In the data rows, 50 means zero.
Every row has a hidden score. How much higher is the second row's score than the first row's in each pair? 10 means about the same, 20 much higher and 0 much lower. The score is a weighted sum of the row's numbers plus the product of two more (or one squared), each taken from its middle value.
58 64 68 74 60 56 56 41 33 26 27 35 42 45 52 58
60 61 55 54 30 39 46 36 40 40 42 57 69 58 64 63 ~ 9
53 61 57 52 38 40 36 41 50 39 37 50 46 52 67 52
38 32 32 31 37 29 47 50 66 65 66 65 63 62 64 49 ~ 14
51 68 63 54 67 46 39 36 39 33 38 35 38 53 59 61
68 57 64 61 63 53 47 42 42 29 43 43 41 47 62 66 ~ 13
14 19 40 64 83 86 99 93 75 73 54 35 22 13 0 12
65 52 55 53 37 45 50 41 46 43 49 51 53 62 61 63 ~ 5
43 51 57 50 40 47 39 41 46 44 51 57 62 62 58 61
60 66 58 54 50 48 44 37 41 34 40 35 32 55 64 66 ~ 10
57 52 31 31 42 50 51 52 49 68 64 59 66 56 58 50
0 28 26 40 54 75 85 93 92 88 74 48 45 27 22 5 ~ 3
40 41 35 28 30 32 38 46 69 62 64 62 61 67 58 53
27 58 74 82 88 84 73 64 57 43 31 12 5 20 17 37 ~ 8
26 17 18 28 29 38 55 66 77 73 78 82 70 51 43 33
56 59 55 55 42 38 38 37 33 50 41 53 65 45 58 59 ~ 11
12 10 22 27 46 57 75 76 78 92 75 66 59 39 30 22
72 59 64 63 48 54 48 38 30 38 37 46 48 45 48 60 ~ 5
29 27 26 29 26 39 63 72 75 77 80 91 53 48 40 31
53 50 44 44 35 40 44 38 63 46 55 59 67 58 73 56 ~ 8
28 28 19 27 36 53 58 70 79 89 78 54 74 55 42 28
71 60 52 51 50 51 38 39 45 35 43 51 61 63 52 62 ~ 11
16 18 26 40 50 60 79 85 84 84 76 56 47 35 23 14
46 71 72 76 92 75 85 64 28 40 29 28 11 24 23 37 ~ 15
69 76 70 67 70 67 58 46 40 26 30 25 19 24 44 54
52 66 75 70 68 62 49 43 34 28 35 35 40 43 52 53 ~ 8
42 57 70 85 70 86 76 63 45 40 31 10 13 10 22 32
43 49 40 41 32 38 37 41 44 50 62 82 55 59 56 56 ~ 11
50 51 48 50 22 33 44 37 43 40 50 50 53 52 67 57
59 74 65 76 66 67 59 50 33 20 22 18 25 48 37 56 ~ 10
61 53 77 73 66 61 46 41 23 29 19 35 29 38 36 60
40 54 43 45 29 46 44 43 50 61 46 58 56 61 53 58 ~ 10
60 57 64 54 53 55 48 39 39 48 34 48 53 52 43 65
60 62 61 50 48 42 37 42 46 29 46 35 45 48 60 64 ~ 5
53 65 73 67 63 52 39 38 35 31 34 35 35 38 47 58
68 58 53 60 38 38 41 42 30 47 41 59 58 50 51 63 ~ 16
52 42 53 53 37 34 40 35 39 46 43 39 54 71 66 65
64 60 64 58 46 45 48 40 54 36 35 20 46 55 54 52 ~ 2
60 62 55 42 37 50 32 40 44 45 47 57 57 64 56 59
45 57 70 81 83 80 63 62 61 36 26 53 11 15 24 39 ~ 15
43 59 51 54 48 36 52 38 45 42 49 43 49 57 62 63
52 36 30 28 24 41 55 48 59 64 68 69 56 66 54 51 ~ 5
73 60 74 67 57 45 49 40 20 30 31 27 43 46 49 55
53 78 71 69 58 63 52 43 30 24 27 33 29 32 52 54 ~ 8
74 61 69 61 56 51 41 44 35 29 32 44 41 38 60 59
66 54 53 37 43 42 44 39 48 48 58 63 42 62 51 65 ~ 9
52 71 76 80 70 70 70 52 49 34 23 25 21 22 35 43
27 16 25 37 65 62 73 81 95 87 78 60 57 34 38 12 ~ 9
61 49 49 42 35 29 43 46 39 56 55 50 66 54 65 58
50 46 50 43 33 34 41 39 46 53 60 51 64 67 64 58 ~ 6
38 51 34 31 40 41 45 53 50 74 66 67 66 65 37 48
67 73 71 69 56 58 41 43 30 29 25 39 40 37 52 59 ~ 9
67 64 78 77 71 71 65 45 41 35 32 37 20 36 47 54
2 30 14 31 43 56 58 74 90 92 78 63 50 40 28 23 ~ 3
55 51 51 44 31 30 44 36 51 47 54 67 67 50 66 58
61 57 50 43 36 36 25 36 39 52 57 55 62 53 68 58 ~ 7
55 46 40 33 35 32 36 51 48 60 60 47 59 66 54 59
34 25 38 27 37 33 44 51 65 76 67 77 70 60 52 51 ~ 12
64 46 42 35 30 32 43 48 52 52 62 77 69 65 63 58
33 47 46 33 32 39 39 43 62 60 60 70 57 59 65 52 ~ 6
81 79 76 81 99 73 62 55 45 42 25 32 24 25 48 41
71 59 47 44 44 43 49 41 31 53 52 48 67 47 66 60 ~ 11
19 35 29 30 30 49 55 66 67 77 79 77 70 64 42 28
34 49 38 33 29 35 46 43 47 53 60 52 64 60 48 51 ~ 11
69 59 61 58 58 52 47 39 39 40 40 36 56 55 45 62
43 31 28 24 36 31 54 53 73 65 70 93 76 57 54 47 ~ 15
46 41 32 33 37 35 29 50 71 65 70 62 70 73 57 50
55 22 39 35 44 35 35 43 58 56 57 58 61 59 65 51 ~ 11
49 56 51 48 57 42 35 42 28 43 45 30 50 63 58 66
64 49 44 45 34 52 45 40 52 48 51 63 63 63 65 62 ~ 5
29 33 26 29 50 44 53 71 84 90 76 61 74 45 39 31
75 65 60 58 55 45 41 39 38 32 36 39 49 48 60 65 ~ 15
40 66 70 78 92 84 75 60 44 33 33 27 17 27 31 39
58 73 69 74 51 70 59 50 47 27 24 29 33 28 44 50 ~ 7
26 13 12 28 40 56 60 72 81 85 76 68 53 59 46 25
54 65 58 54 52 39 38 36 38 49 41 40 61 53 61 58 ~ 10
39 43 29 31 50 35 46 52 59 64 68 50 77 55 50 54
21 44 36 35 22 38 48 50 47 69 67 46 55 56 55 37 ~ 10
40 43 40 34 47 35 33 43 37 53 57 48 62 49 44 60
40 35 28 28 31 45 38 53 63 61 68 76 79 74 53 55 ~ 12
64 71 55 58 30 48 33 39 38 43 46 26 54 48 56 62
55 58 75 76 80 72 62 46 46 33 28 12 25 34 52 53 ~ 14
63 65 64 65 69 45 42 34 45 35 32 51 47 57 45 61
63 64 66 66 65 59 45 42 39 36 31 46 37 46 54 59 ~ 9
55 57 44 32 41 34 47 41 49 60 60 71 58 64 61 54
59 50 49 39 39 44 48 39 42 41 45 52 47 52 57 65 ~ 7
75 66 69 56 60 52 52 37 36 27 36 41 57 48 56 54
41 41 35 28 46 45 56 55 55 69 73 69 63 61 62 45 ~ 13
37 45 49 40 38 32 32 48 65 54 57 60 71 66 60 57
60 55 45 41 53 40 34 42 56 61 50 41 65 63 68 59 ~ 14
30 42 28 30 60 32 44 54 59 67 66 81 65 64 65 45
10 20 30 32 29 42 62 77 85 79 71 74 65 31 33 28 ~ 5
50 73 74 80 82 64 60 51 37 21 32 35 27 34 32 52
74 69 74 74 50 75 52 48 28 25 32 38 37 43 51 53 ~ 4
67 58 36 45 25 38 37 45 51 60 64 41 66 56 62 60
34 32 19 24 34 43 45 52 68 65 72 65 68 63 54 44 ~ 10
22 12 20 34 54 65 80 85 97 89 73 56 51 31 26 11
61 63 68 67 51 52 48 41 49 33 32 32 43 46 50 66 ~ 8
30 25 35 35 40 19 48 57 50 66 66 63 71 75 49 43
60 46 36 33 33 39 31 42 44 57 62 46 65 65 49 61 ~ 10
60 49 37 30 24 29 41 48 53 63 61 66 65 55 58 49
53 60 65 66 59 58 52 44 32 28 30 42 42 58 58 56 ~ 8
71 83 75 67 65 60 48 44 45 31 26 35 34 44 46 54
16 18 20 22 29 47 64 72 85 80 87 71 71 52 22 23 ~ 8
36 33 32 35 26 34 41 48 57 65 72 48 54 58 57 55
35 49 45 40 17 27 42 45 49 53 62 54 61 59 60 55 ~ 8
39 29 31 30 30 41 53 58 62 67 66 58 72 67 58 46
81 55 67 58 56 50 45 42 34 34 38 38 47 42 54 69 ~ 11
36 26 35 24 53 48 48 65 67 83 71 57 62 60 45 36
33 25 26 28 30 40 65 62 77 76 73 68 77 57 58 40 ~ 13
26 21 22 29 21 45 62 64 75 78 76 66 75 62 42 36
40 46 45 37 24 39 33 44 50 54 55 56 61 67 67 61 ~ 8
5 24 23 40 50 58 69 86 99 86 72 75 49 31 30 9
62 79 68 73 63 72 58 44 32 30 28 39 28 34 53 51 ~ 18
51 53 36 37 12 32 51 50 50 64 64 68 69 64 53 47
69 76 59 54 58 49 38 39 50 47 36 52 51 49 61 71 ~ 15
40 54 47 39 29 30 39 38 36 46 53 60 77 54 57 61
54 57 51 55 65 50 44 38 28 45 42 74 41 60 63 59 ~ 13
46 50 44 40 22 49 43 44 40 51 55 70 63 65 63 64
43 62 78 69 65 54 47 48 23 29 23 36 27 51 43 58 ~ 11
49 64 49 47 37 40 27 42 16 45 50 53 63 54 58 63
50 34 42 37 51 33 39 48 45 54 64 60 78 60 67 53 ~ 12
63 66 52 48 41 33 41 39 47 35 47 51 51 52 64 60
40 55 53 49 44 55 39 41 24 53 48 41 49 58 57 61 ~ 14
24 36 28 27 18 45 37 55 62 66 67 70 76 57 48 41
50 64 60 63 54 47 45 37 51 34 41 25 32 52 60 63 ~ 11
51 68 59 57 51 39 42 45 41 38 34 49 46 44 59 67
75 53 50 46 45 38 31 39 27 39 47 45 62 70 58 60 ~ 8
53 28 26 21 19 45 57 60 83 78 81 88 66 51 44 32
67 68 58 63 61 55 44 41 43 24 36 46 48 41 59 55 ~ 14
71 59 73 67 62 55 48 42 41 35 37 55 43 39 56 61
45 30 29 27 38 48 62 73 82 82 78 68 57 39 34 21 ~ 8
16 17 33 37 71 63 73 86 89 92 77 33 42 40 17 16
67 72 50 45 39 48 37 40 40 38 48 58 47 61 56 64 ~ 16
61 80 70 75 71 67 64 48 31 38 31 19 13 34 24 55
30 14 11 27 51 35 68 68 71 80 74 64 69 53 37 30 ~ 13
38 28 28 26 41 48 49 59 67 71 70 55 67 61 49 50
63 75 73 76 68 67 48 48 51 42 30 42 31 45 42 53 ~ 9
65 58 59 62 52 41 32 36 31 36 42 41 64 43 65 62
43 52 40 37 57 38 28 44 50 50 59 63 65 69 67 53 ~ 11
55 60 51 54 49 47 44 37 29 44 44 36 46 61 50 64
38 54 65 78 91 94 85 77 64 48 33 17 1 8 4 24 ~ 7
55 55 47 41 40 41 43 40 40 53 55 54 59 61 55 54
18 31 21 25 37 49 60 68 83 72 77 65 62 52 44 33 ~ 10
1 7 28 33 46 65 79 85 84 79 85 66 60 40 28 15
54 51 61 62 53 53 36 36 42 37 31 38 52 52 58 60 ~ 10
64 64 61 65 70 57 41 40 32 40 44 43 56 51 46 62
58 70 54 51 51 54 39 38 45 41 44 29 50 64 52 69 ~ 6
49 33 34 33 37 29 43 52 64 62 73 75 72 66 59 44
62 55 42 41 38 37 32 41 39 51 51 58 58 62 63 57 ~ 9
28 50 65 75 80 99 91 80 72 53 37 31 13 7 7 19
26 18 25 32 45 51 57 69 85 79 80 71 65 60 37 30 ~ 10
69 52 54 40 24 35 32 38 43 53 49 59 63 64 67 57
52 51 37 37 38 38 40 43 50 66 57 61 65 59 64 53 ~ 15
28 39 20 32 33 30 48 55 54 72 69 67 68 61 49 51
39 17 38 27 43 31 49 57 67 75 68 68 61 66 48 47 ~ 9
67 73 60 68 68 55 55 46 30 35 24 63 35 39 40 55
61 62 79 80 78 61 49 53 40 46 23 39 26 34 39 53 ~ 1
67 51 53 41 43 40 38 44 41 35 52 43 54 52 60 57
0 7 23 36 57 65 76 91 81 82 79 48 43 32 25 11 ~ 8
67 42 39 38 21 34 28 44 35 55 60 62 67 66 65 51
54 40 34 38 32 35 38 50 58 63 68 62 73 60 48 50 ~ 12
69 61 59 47 49 31 46 41 43 42 49 47 54 58 59 63
64 54 71 65 54 54 48 42 42 40 28 38 40 48 42 54 ~ 9
69 42 65 74 61 76 50 48 27 35 21 29 20 21 30 50
81 51 65 56 71 54 45 35 38 35 33 37 44 56 50 58 ~ 7
66 49 40 43 39 53 34 41 51 47 55 75 56 63 58 62
64 55 64 54 49 40 39 41 50 45 39 47 57 55 55 62 ~ 6
32 39 34 20 21 35 42 55 68 71 74 82 66 56 48 42
53 35 62 48 40 37 40 39 44 39 43 42 53 57 61 64 ~ 12
15 12 18 26 35 57 84 82 91 89 80 66 54 40 17 15
51 64 68 77 82 81 65 57 45 20 26 25 33 23 36 44 ~ 11
64 64 60 52 49 42 24 41 48 44 46 49 46 67 65 59
68 66 63 60 64 53 50 37 34 38 33 24 51 59 53 62 ~ 15
60 40 36 32 47 35 46 48 38 58 57 57 77 62 60 55
47 66 56 50 55 39 38 38 38 40 47 53 53 67 69 65 ~ 6
63 60 55 47 48 61 42 39 41 48 47 59 61 65 57 59
70 56 51 49 42 33 51 43 46 51 50 51 44 57 51 61 ~ 13
71 53 57 49 57 59 33 40 27 45 45 49 53 58 52 68
68 58 56 48 53 31 26 35 35 49 46 71 64 67 60 62 ~ 10
65 55 47 48 48 45 31 41 48 43 50 71 61 56 65 56
73 75 74 74 58 68 64 51 45 35 21 12 31 28 51 53 ~ 6
69 47 55 59 36 58 54 37 23 34 42 43 48 56 68 64
76 50 36 34 36 40 34 49 52 53 63 54 80 63 56 56 ~ 19
59 64 71 75 64 59 31 43 37 33 28 39 37 51 35 58
47 40 39 42 27 35 51 48 46 53 63 60 67 62 64 57 ~ 14
53 43 37 34 35 31 48 49 45 62 58 70 72 61 73 52
64 71 69 73 64 57 57 45 33 25 25 41 30 41 51 57 ~ 8
86 57 63 62 49 42 41 38 42 24 39 30 43 49 58 61
57 75 65 67 57 44 46 39 39 31 37 23 35 52 48 60 ~ 11
50 41 41 37 39 32 29 42 57 56 60 70 63 70 60 55
64 63 54 55 13 51 38 41 36 47 46 66 39 53 71 69 ~ 8
24 61 67 82 87 90 79 77 60 45 28 33 18 14 5 25
48 63 51 42 42 38 40 39 38 38 67 69 65 51 68 53 ~ 15
46 39 52 50 39 54 39 43 45 42 46 68 54 57 54 62
14 11 24 32 47 66 74 79 82 83 74 55 60 32 29 14 ~ 12
60 81 78 65 69 56 56 42 40 31 25 30 32 46 46 55
55 62 69 59 53 57 37 41 37 37 37 40 56 35 53 61 ~ 10
20 9 25 37 54 52 83 84 77 90 79 54 55 38 28 12
50 36 24 26 45 43 54 56 63 69 70 84 60 52 52 49 ~ 14
68 62 64 56 66 54 37 39 33 35 31 27 36 58 49 57
55 44 57 48 49 40 34 41 28 38 49 42 55 74 63 60 ~ 10
58 53 53 49 51 35 42 39 51 53 52 42 54 59 54 60
23 21 30 29 49 49 45 59 60 76 77 95 57 60 45 40 ~ 11
38 49 43 35 36 37 42 46 44 56 64 44 63 70 50 55
58 50 50 50 41 36 49 39 43 41 50 56 58 61 53 59 ~ 11
25 31 24 26 30 46 52 69 67 82 74 71 60 56 40 34
42 19 31 26 21 40 44 55 69 70 74 86 87 73 46 42 ~ 10
74 54 64 59 44 58 35 41 41 28 35 32 42 57 55 62
7 37 35 47 65 68 78 92 86 84 72 60 43 29 11 5 ~ 7
62 60 60 54 45 48 42 41 39 40 47 37 47 56 48 56
19 19 33 45 64 67 81 89 99 81 74 50 46 31 16 13 ~ 10
38 39 30 27 36 46 64 52 56 66 61 51 77 71 55 52
65 63 57 62 62 34 33 36 39 33 41 30 39 67 62 62 ~ 6
43 42 39 29 35 44 40 42 37 61 61 67 69 81 61 50
69 60 36 39 33 35 43 46 52 57 60 62 72 72 58 50 ~ 13
52 56 75 79 68 78 68 56 54 30 26 19 20 25 42 47
50 51 48 36 49 35 48 40 43 53 52 55 58 62 59 61 ~ 14
60 73 72 74 57 66 53 45 43 26 30 39 35 35 42 56
37 55 34 37 28 40 49 48 41 57 66 53 60 52 57 61 ~ 13
65 49 46 42 43 35 38 44 41 52 53 48 54 72 72 53
50 27 14 27 27 50 62 67 96 81 81 65 69 50 34 30 ~ 13
9 18 23 35 39 59 70 83 69 78 83 61 40 41 31 20
48 45 46 33 34 27 35 40 49 47 57 64 81 71 67 56 ~ 11
60 67 74 67 62 62 53 47 38 29 31 23 35 51 53 61
33 41 36 27 35 38 46 53 56 65 71 48 74 69 53 51 ~ 12
38 26 35 29 31 38 58 51 51 63 69 64 71 64 56 42
50 64 72 81 67 87 71 60 33 33 26 35 24 28 28 43 ~ 10
46 69 68 79 94 94 93 72 55 38 30 31 4 17 22 33
74 75 71 73 68 65 57 44 42 34 22 41 32 31 41 56 ~ 9
41 39 28 34 37 42 47 53 60 66 65 82 65 60 42 49
60 62 63 60 50 60 46 39 35 29 33 38 44 55 53 61 ~ 3
61 64 71 61 56 52 48 39 35 33 27 43 25 43 57 58
38 28 46 59 79 83 90 92 79 70 61 35 26 14 15 5 ~ 9
67 67 58 52 38 47 47 38 46 43 54 50 40 70 66 59
46 38 31 30 27 36 50 50 74 69 68 72 66 69 55 44 ~ 14
31 34 27 24 45 40 48 60 67 80 78 53 62 58 48 42
65 78 81 69 64 62 54 45 33 32 31 30 18 23 43 47 ~ 8
52 75 59 61 43 57 44 44 36 39 29 34 33 43 53 59
72 67 77 85 64 69 58 48 30 27 23 26 24 38 47 41 ~ 7
80 64 70 71 70 59 56 42 48 34 30 38 28 46 52 60
67 39 43 37 34 40 31 43 46 43 55 60 60 51 58 56 ~ 8
63 57 71 82 64 65 65 56 44 30 24 26 20 31 37 44
33 40 18 29 44 48 60 69 75 87 78 68 67 43 41 31 ~ 13
47 41 42 34 60 44 52 44 58 55 59 40 65 66 59 53
65 62 75 76 69 77 55 55 33 29 28 14 15 30 35 49 ~ 7
71 59 68 74 70 55 51 47 41 31 27 17 23 27 52 55
66 64 66 58 70 51 43 39 26 32 34 43 48 53 42 65 ~ 12
50 58 72 79 94 88 93 76 64 53 30 31 17 3 19 33
54 45 44 43 31 30 42 43 45 59 61 60 62 74 70 64 ~ 7
61 39 52 49 35 42 38 43 50 49 44 47 62 63 60 57
58 64 66 69 68 61 61 42 34 36 34 31 42 50 50 60 ~ 14
46 30 34 25 14 42 40 56 56 65 74 69 68 57 49 41
60 84 80 82 80 73 65 53 59 34 22 30 17 30 31 43 ~ 14
54 68 53 52 48 41 44 39 23 31 50 35 58 55 67 64
38 32 30 30 42 36 49 55 61 67 73 67 54 63 48 48 ~ 10
57 30 35 32 38 34 42 49 65 54 67 82 66 63 57 50
68 61 63 81 75 71 55 50 41 30 23 23 27 38 36 51 ~ 7
27 40 25 29 49 37 59 64 70 75 78 43 59 63 45 38
54 51 63 65 66 43 50 41 46 35 38 48 30 50 55 63 ~ 12
44 47 45 48 52 34 40 43 51 53 53 44 69 56 63 63
28 22 20 28 42 50 64 75 77 76 76 78 54 55 35 33 ~ 12
27 40 23 25 22 46 50 53 56 62 72 76 78 59 42 44
23 25 26 34 50 64 79 84 80 87 75 82 57 24 39 19 ~ 14
44 62 66 70 54 58 47 39 30 30 31 43 42 61 51 59
47 22 26 26 49 50 46 59 63 72 75 64 58 62 36 38 ~ 12
19 45 33 29 31 40 35 48 54 66 65 73 61 69 53 49
5 16 29 35 42 64 73 85 87 86 78 64 40 41 28 17 ~ 10
64 77 67 59 58 57 55 40 20 35 30 54 40 47 66 60
62 53 41 38 37 40 45 44 60 56 60 61 60 77 67 54 ~ 6
7 23 15 24 23 39 57 72 78 81 78 84 58 52 50 29
55 38 49 45 35 40 42 39 61 50 53 80 54 55 67 59 ~ 12
47 53 78 75 75 68 71 50 44 31 32 28 19 29 40 42
28 58 59 70 85 85 72 75 82 52 39 30 19 12 9 14 ~ 4
34 43 30 28 52 38 48 50 51 62 71 63 70 65 63 46
74 67 61 60 58 40 42 39 34 35 35 50 30 51 64 66 ~ 10
28 33 65 79 82 89 92 81 59 45 41 30 3 7 17 18
32 20 23 23 41 54 52 64 67 88 78 73 71 57 42 38 ~ 13
58 68 57 58 54 52 40 39 38 37 41 19 64 56 72 60
20 11 22 34 42 55 74 79 85 79 84 67 57 57 31 20 ~ 10
63 57 65 52 45 49 48 39 26 38 43 66 46 49 65 58
31 23 20 24 27 40 56 65 75 70 79 62 53 59 44 39 ~ 9
52 61 50 40 52 31 42 43 44 50 53 60 53 71 59 56
56 63 52 50 52 40 26 39 43 46 49 62 53 60 58 59 ~ 9
52 59 73 75 66 78 71 53 37 34 13 35 22 27 35 46
42 59 59 61 42 43 31 40 35 37 33 40 32 49 46 60 ~ 4
54 48 36 29 48 45 45 48 62 58 67 60 70 65 60 54
59 43 44 40 37 47 39 38 48 55 54 68 60 64 71 60 ~ 7
70 70 59 56 66 50 36 38 31 39 41 37 46 55 44 61
69 56 52 48 43 33 37 39 47 49 53 52 55 64 60 62 ~ 9
55 24 36 28 40 45 57 48 59 59 63 59 69 55 57 51
50 41 45 47 30 43 36 45 35 52 57 40 63 60 72 56 ~ 12
44 68 50 52 41 36 46 39 50 40 46 33 49 65 55 63
5 34 49 72 77 91 95 92 75 75 46 32 10 11 8 9 ~ 10
40 45 42 37 57 31 39 43 35 48 55 94 66 58 56 61
42 61 69 80 99 85 74 69 69 49 17 11 8 14 21 33 ~ 2
79 70 60 61 62 57 52 42 39 42 37 36 37 45 67 57
29 25 25 28 41 47 42 58 58 78 74 68 56 48 42 35 ~ 7
62 57 65 59 72 51 48 41 25 43 40 29 46 62 49 64
25 48 32 29 41 35 40 50 62 63 57 48 64 66 55 55 ~ 6
60 63 74 73 74 61 58 50 35 27 25 24 28 27 36 52
68 62 54 57 40 39 42 36 44 42 35 40 57 57 66 67 ~ 11
31 45 24 23 35 38 36 48 50 59 61 91 57 64 64 55
42 33 30 32 35 39 47 53 60 72 73 68 72 57 72 46 ~ 8
44 52 40 37 49 50 43 50 46 67 60 69 72 65 64 56
54 64 74 69 62 69 61 46 39 31 30 23 39 32 49 56 ~ 7
66 59 52 48 42 36 46 39 31 43 45 67 50 62 48 61
78 59 66 61 65 59 35 38 22 30 41 30 44 55 49 60 ~ 7
72 65 67 64 50 38 56 42 42 33 34 32 50 57 58 64
60 65 76 76 75 57 51 45 26 26 29 36 35 37 45 55 ~ 10
62 86 57 65 45 60 45 38 45 32 30 33 47 48 58 63
36 48 37 33 19 36 35 51 57 69 66 63 73 57 69 49 ~ 8
30 66 77 83 78 88 83 71 46 48 27 5 12 26 36 34
57 61 60 61 45 38 48 40 41 38 42 56 50 56 57 56 ~ 5
52 63 64 85 77 75 90 69 67 40 26 23 17 7 8 29
66 58 65 56 61 51 42 40 36 40 34 42 55 49 71 61 ~ 10
30 33 30 29 26 48 53 58 63 76 70 61 71 63 46 44
35 49 79 77 82 79 75 60 50 34 37 30 8 24 26 39 ~ 7
37 9 28 25 37 40 50 61 65 79 85 89 79 49 43 38
53 34 42 33 45 39 43 45 50 59 55 67 61 56 69 54 ~ 10
66 40 51 48 42 42 35 39 44 49 48 55 60 58 69 56
65 55 51 55 52 38 35 42 35 42 43 49 62 57 61 63 ~ 12
55 46 34 33 20 40 38 52 50 56 68 64 73 56 59 46
11 26 19 32 47 60 68 78 98 95 75 84 57 42 36 18 ~ 11
50 57 43 34 41 33 41 45 57 61 59 60 67 64 57 59
50 53 42 37 42 41 50 45 63 57 57 41 70 64 61 54 ~ 9
52 66 50 50 67 46 37 41 34 42 38 50 53 56 50 60
68 60 56 62 59 58 39 38 42 34 36 44 38 41 55 62 ~ 9
68 50 48 45 41 43 31 38 32 51 51 44 57 54 70 66
33 45 29 24 29 33 44 55 56 65 71 51 64 73 62 43 ~ 5
46 74 78 70 58 65 52 42 49 32 29 24 28 39 57 56
64 76 70 66 57 58 58 48 26 39 29 24 19 28 48 50 ~ 16
76 63 55 48 42 46 36 40 34 46 53 56 54 61 63 63
24 18 20 29 27 50 73 75 80 75 76 52 61 41 26 24 ~ 10
67 63 60 59 53 48 38 42 35 26 37 51 45 52 55 59
59 67 49 43 55 52 45 41 37 41 48 54 55 59 79 62 ~ 10
